Each row has a name. After each piece below comes the name of the row it's from, unless a question asks for something else. Each question is about the rows just above it. Places in a row count from 1.

gagez: 98, 100, 75, 104, 127, 122, 69, 62
rava: 76, 79, 108, 116, 121, 59, 88, 136
matub: 52, 54, 140, 89, 90, 90, 116, 138
giloz: 79, 79, 108, 116, 121, 103, 88, 136
nam: 33, 46, 146, 60, 44, 54, 166, 177
Meb: 77, 85, 118, 96, 117, 120, 76, 74
bet: 79, 79, 108, 116, 116, 77, 95, 143
zevi: 143, 134, 56, 146, 137, 51, 73, 112
lunuk: 69, 57, 111, 119, 146, 112, 51, 75
navu: 69, 57, 111, 119, 100, 24, 122, 185
tags:
91 -> j590
116 -> j363
90 -> j770
117 -> j31
76 -> j686
77 -> j63
88 -> j23
89 -> j783
122 -> j244
The tag of matub, keyed by place 6: : j770
Shared by Meb and rava: : 76

runug: 58, 54, 59, 148
Bak: 131, 79, 146, 84
ratad: 83, 71, 146, 113
fona: 25, 106, 105, 115
rel: 84, 71, 146, 84
which: 58, 54, 59, 148 : runug
Table of tags by key:
115 -> j296
54 -> j533
72 -> j468
107 -> j72
79 -> j221
106 -> j316
71 -> j736
25 -> j664
Look up the entry of fona at place 2 in the table: : j316

vazof: 24, 45, 52, 62, 124, 109, 39
pev: 124, 109, 52, 44, 24, 39, 24
moped: 117, 96, 58, 51, 47, 48, 23
24, 39, 24, 124, 109, 52, 44 is which row reordered? : pev
which: 24, 45, 52, 62, 124, 109, 39 : vazof
tags:
24 -> j219
52 -> j793
117 -> j764
124 -> j740
Look up the entry of pev at place 1 in the table: : j740
Does one of the named rows hold 109, 51, 44, 24, 39 side by side, in this order? : no
Put 58, 51, 47, 48, 23, 117, 96 back in order: which row is it? : moped
Does one of the named rows hold 53, 44 side by side, in this order? : no

belu: 98, 121, 114, 118, 111, 111, 98, 71, 43
Vaz: 93, 76, 86, 42, 87, 96, 103, 131, 178
Lada: 108, 132, 121, 118, 106, 96, 89, 56, 43
fana: 113, 132, 114, 110, 97, 82, 85, 56, 43
Zupo: 118, 121, 107, 95, 92, 75, 85, 71, 97
rulu: 113, 82, 114, 56, 97, 85, 43, 109, 132
key -> tag
85 -> j94
82 -> j524
86 -> j448
84 -> j406
103 -> j532
The tag of fana, keyed by place 7: : j94
Which row holds 98, 121, 114, 118, 111, 111, 98, 71, 43? : belu
Among the named rows, does one hold 86, 42 next to each other, in this order? : yes
Which row holds 113, 82, 114, 56, 97, 85, 43, 109, 132? : rulu
Among the named rows, does one hold 113, 132, 114, 110 next to each other, in this order? : yes
43, 56, 82, 85, 97, 110, 113, 114, 132 is which row reordered? : fana

lasis: 74, 151, 117, 164, 114, 174, 154, 150, 75, 93, 98, 153, 182, 151, 138, 132, 111, 145, 59, 107, 171, 131, 115, 79, 170, 66, 185, 141, 62
mana: 119, 63, 149, 99, 117, 53, 160, 147, 69, 177, 172, 57, 135, 146, 51, 63, 186, 103, 172, 116, 99, 78, 117, 111, 146, 113, 87, 96, 160
Kog: 78, 111, 103, 119, 57, 160, 147, 54, 51, 63, 99, 135, 149, 117, 177, 146, 160, 117, 99, 186, 113, 146, 172, 96, 63, 69, 116, 172, 87
which: 74, 151, 117, 164, 114, 174, 154, 150, 75, 93, 98, 153, 182, 151, 138, 132, 111, 145, 59, 107, 171, 131, 115, 79, 170, 66, 185, 141, 62 : lasis
Which row holds 119, 63, 149, 99, 117, 53, 160, 147, 69, 177, 172, 57, 135, 146, 51, 63, 186, 103, 172, 116, 99, 78, 117, 111, 146, 113, 87, 96, 160? : mana
51, 54, 57, 63, 63, 69, 78, 87, 96, 99, 99, 103, 111, 113, 116, 117, 117, 119, 135, 146, 146, 147, 149, 160, 160, 172, 172, 177, 186 is which row reordered? : Kog
Does one of the named rows hold 151, 117, 164 side by side, in this order? : yes
Put 186, 113, 146, 172, 96, 63, 69, 116, 172, 87, 78, 111, 103, 119, 57, 160, 147, 54, 51, 63, 99, 135, 149, 117, 177, 146, 160, 117, 99 back in order: which row is it? : Kog

sezot: 14, 135, 13, 115
vipe: 21, 134, 13, 115
somi: 13, 116, 68, 156
lesa: 82, 108, 115, 70
The one value in vipe and somi: : 13
The one value in sezot and lesa: : 115
Among the named rows, does one hold 14, 135, 13 next to each other, in this order? : yes
13, 21, 115, 134 is which row reordered? : vipe
Shared by somi and vipe: : 13

nub: 65, 109, 102, 69, 79, 74, 136, 106, 152, 71, 109, 63, 66, 99, 117, 130
Tige: 85, 72, 81, 127, 55, 118, 73, 128, 89, 117, 166, 93, 123, 104, 88, 92
dolu: 139, 81, 119, 67, 100, 139, 72, 95, 73, 147, 96, 128, 86, 118, 106, 86
kisa: 134, 99, 135, 130, 137, 108, 79, 119, 118, 133, 108, 92, 111, 69, 72, 105
neruf: 74, 130, 99, 69, 71, 71, 109, 152, 67, 63, 102, 109, 136, 79, 106, 117
63, 109, 99, 109, 152, 74, 67, 71, 102, 71, 136, 79, 117, 69, 106, 130 is which row reordered? : neruf
The one value in neruf and Tige: : 117
tags:
109 -> j333
136 -> j83
102 -> j862
165 -> j480
101 -> j833
96 -> j267
166 -> j628
108 -> j821
The tag of neruf, keyed by place 11: : j862
Among the named rows, does one hold 67, 63 next to each other, in this order? : yes
The row with 134, 99, 135, 130, 137, 108, 79, 119, 118, 133, 108, 92, 111, 69, 72, 105 is : kisa

nez: 59, 119, 108, 86, 61, 101
Degub: 116, 111, 113, 119, 123, 107
Nenen: 90, 102, 101, 103, 87, 96
somum: 63, 117, 110, 89, 66, 102
dinam: 166, 79, 83, 142, 157, 86
vad: 106, 116, 113, 130, 79, 107
Nir: 149, 74, 65, 129, 130, 72
The one value in dinam and vad: : 79
key -> tag
113 -> j327
116 -> j346
149 -> j135
Join Degub by its entry at place 1: : j346
The one value in Nir and vad: : 130
59, 119, 108, 86, 61, 101 is in which row? : nez

